In the rows, zero is written as 128.
Each row of D is roughly a mix of the hidden directions of one of 4 groups.
D, 128 rows:
[124 124 145 127 135 190 113 84 136 156]
[116 137 92 131 160 153 120 170 86 150]
[96 176 102 170 97 123 124 137 119 110]
[89 136 116 121 111 136 139 90 116 187]
[131 146 167 149 94 112 129 143 156 78]
[103 116 140 95 110 149 104 95 158 84]
[123 93 161 135 106 170 139 155 114 88]
[117 142 94 103 171 109 108 103 168 147]
[117 189 86 130 128 120 126 159 103 121]
[159 131 129 159 189 108 123 116 126 161]
[149 106 168 137 142 69 146 126 124 103]
[102 175 140 119 89 121 103 148 142 90]
[103 110 128 141 110 189 141 136 85 134]
[90 147 103 81 154 106 138 125 157 150]
[107 144 141 79 82 156 111 111 134 109]
[121 172 143 166 102 177 113 141 121 126]
[153 78 103 89 139 87 118 135 130 123]
[116 79 101 108 153 142 146 143 130 81]
[162 104 174 98 151 138 113 129 150 163]
[160 122 106 140 132 132 138 181 79 142]
[149 156 122 190 149 118 135 145 119 162]
[134 107 104 150 132 153 81 93 88 129]
[117 143 122 190 115 156 158 148 101 135]
[147 96 165 113 150 84 167 115 140 133]
[96 151 93 120 145 114 71 117 120 106]
[129 114 86 120 167 140 122 180 99 133]
[150 88 142 144 145 100 171 132 166 146]
[143 150 144 139 105 92 150 181 138 98]
[137 162 135 113 108 103 170 167 126 166]
[120 111 109 107 92 132 93 128 85 87]
[122 87 113 113 97 93 127 104 108 85]
[133 93 163 126 144 138 159 123 181 104]
[136 136 119 131 165 172 154 100 117 174]
[132 113 177 102 152 135 133 129 184 115]
[125 135 127 136 136 176 110 82 94 161]
[157 119 172 164 158 143 156 148 140 152]
[149 136 124 168 74 130 123 136 89 152]
[143 140 90 126 128 146 110 159 92 78]
[93 96 120 167 132 168 112 106 107 153]
[133 133 163 85 170 110 112 160 149 145]
[142 86 174 118 106 151 122 118 171 137]
[138 116 127 117 84 131 58 139 128 127]
[112 146 121 158 177 174 131 144 114 156]
[59 127 99 120 144 118 116 129 153 148]
[149 84 156 138 106 159 116 93 106 155]
[124 163 94 190 106 135 111 131 119 118]
[108 97 137 94 137 78 96 119 117 99]
[156 96 140 173 100 119 145 149 161 104]
[120 152 105 138 155 82 154 137 151 171]
[123 93 117 91 123 91 174 132 157 138]
[79 170 135 128 108 113 107 106 89 127]
[123 112 158 128 97 81 170 143 134 98]
[150 156 104 139 71 154 136 107 152 147]
[113 127 120 135 75 110 122 183 117 104]
[138 78 179 126 114 155 138 100 139 119]
[82 121 87 116 138 94 96 139 152 141]
[106 167 100 116 84 170 128 105 129 134]
[106 156 122 136 130 126 105 77 126 180]
[95 144 156 168 124 136 147 81 153 143]
[125 125 193 145 123 125 148 135 146 84]
[108 128 148 128 147 196 150 140 145 105]
[166 118 116 142 150 173 129 130 143 179]
[98 168 93 156 96 158 134 108 108 129]
[141 141 108 108 115 172 96 142 79 108]
[134 144 156 115 123 103 134 142 174 73]
[153 104 130 90 101 139 72 150 136 135]
[72 151 133 142 112 175 129 121 106 146]
[168 130 123 150 148 143 124 180 90 111]
[89 170 159 133 120 151 146 143 144 88]
[113 146 131 132 123 160 163 156 166 81]
[116 158 101 155 151 74 141 97 121 140]
[154 101 147 159 128 189 146 111 139 137]
[80 143 159 129 125 144 110 73 134 135]
[97 161 67 103 120 138 115 126 112 144]
[115 77 108 132 179 153 157 129 136 132]
[129 163 78 180 138 133 124 124 108 143]
[123 160 137 142 111 113 106 178 137 80]
[83 103 135 124 128 132 168 161 158 97]
[109 133 141 107 71 152 120 143 121 82]
[172 82 116 110 164 136 130 147 152 149]
[126 118 119 166 186 172 120 136 139 136]
[133 113 129 76 136 73 134 109 157 129]
[73 141 142 155 133 134 137 123 94 85]
[132 81 168 111 141 149 169 106 110 122]
[112 131 179 144 107 87 132 120 118 85]
[107 133 160 140 151 161 187 142 139 116]
[119 87 132 102 107 160 107 154 125 81]
[118 135 129 154 134 155 140 93 99 186]
[161 108 134 119 126 92 136 165 154 80]
[105 168 120 128 156 91 101 140 98 163]
[179 98 124 139 117 77 117 118 128 155]
[92 187 153 131 132 168 138 131 124 118]
[121 157 125 120 111 124 149 167 106 69]
[135 133 142 133 104 162 138 79 94 167]
[77 148 138 114 138 127 86 83 139 130]
[153 60 142 97 132 148 129 113 137 116]
[121 165 143 158 174 120 132 164 152 104]
[180 121 137 139 87 134 118 106 86 143]
[97 151 131 165 99 104 151 155 149 92]
[141 183 123 173 141 135 105 138 141 158]
[141 85 167 84 100 137 103 124 111 127]
[146 110 132 82 172 129 168 135 124 158]
[146 85 121 113 146 122 113 151 158 75]
[157 124 166 144 95 139 154 130 79 146]
[137 175 102 142 132 94 130 122 142 180]
[133 166 108 116 114 158 114 142 160 180]
[145 75 152 137 176 141 119 144 132 101]
[142 101 202 121 132 143 131 119 145 115]
[135 123 102 146 159 108 93 96 123 178]
[149 118 173 114 102 77 154 144 143 118]
[147 114 142 91 177 132 126 166 161 142]
[142 120 104 114 185 105 120 113 157 164]
[106 113 111 133 148 147 172 134 103 182]
[75 159 91 127 124 111 129 135 101 96]
[133 176 85 135 130 103 139 173 130 144]
[126 105 158 143 174 119 180 111 145 134]
[118 147 142 114 121 73 175 161 134 126]
[134 79 162 129 137 124 136 161 144 82]
[144 134 72 85 129 121 128 155 159 141]
[131 120 160 86 107 105 124 158 177 136]
[150 146 133 142 179 143 130 175 124 94]
[138 97 94 139 135 124 74 114 91 106]
[125 108 157 185 138 164 153 119 116 106]
[115 97 140 139 174 160 112 139 154 87]
[125 155 135 159 71 109 147 117 138 92]
[108 132 160 150 144 156 166 87 160 140]
[98 104 108 142 184 130 159 97 133 122]
[136 125 133 176 182 167 130 131 129 145]

Each list below has four rows that fit no group; the rest each fit one group, if only roughly. Name those rows in the order they come.
  k656: [135 103 145 176 139 177 131 134 125 165]
  k455: [109 70 126 127 158 139 123 152 91 105]
  k483: [114 181 100 105 163 107 99 139 134 144]
  k993: [129 120 126 170 142 170 128 138 78 158]
  k760: [157 119 142 135 162 163 135 83 144 165]
  k413: [135 109 160 168 139 172 168 147 117 139]
  k270: [115 115 82 123 129 153 136 170 89 100]
  k205: [130 114 133 123 109 75 114 149 152 179]
  k380: [170 110 111 124 115 167 115 137 77 148]
  k798: [96 156 106 129 139 167 79 114 149 112]
	k656 k455 k760 k270
  k626: [160 84 132 133 103 102 119 151 146 84]
  k438: [118 129 130 176 169 108 119 132 82 150]
  k301: [83 141 100 169 141 91 145 123 130 155]
  k213: [126 107 63 137 147 164 154 137 136 120]
  k890: [112 136 166 137 187 135 139 167 126 113]
  k237: [145 101 112 134 120 160 163 84 93 149]
  k581: [128 140 124 157 178 108 116 95 98 163]
  k888: [127 148 113 104 150 140 124 166 191 126]
  k295: [172 94 130 89 123 80 125 128 128 110]
  k526: [105 122 141 104 102 120 91 99 85 161]
  k915: [126 107 105 86 166 131 115 146 151 83]
  k26: [67 151 108 137 139 149 94 130 113 153]
  k823: [116 93 138 101 167 134 117 79 97 132]
	k301 k237 k581 k295
  k318: [143 98 94 92 99 114 125 149 97 92]
  k251: [77 174 117 130 108 140 127 101 151 151]
  k285: [153 122 151 144 73 123 153 96 110 157]
  k841: [126 108 103 110 111 176 156 123 89 159]
  k769: [139 161 146 191 147 100 141 130 140 144]
  k518: [116 135 152 93 115 127 127 135 83 73]
  k932: [138 157 160 90 136 145 129 157 178 138]
  k339: [109 164 84 110 91 154 119 116 131 96]
  k989: [146 81 111 89 147 166 130 98 114 126]
  k88: [109 158 105 161 138 93 83 127 100 141]
  k10: [143 137 156 162 163 88 138 127 172 117]
	k318 k251 k339 k88
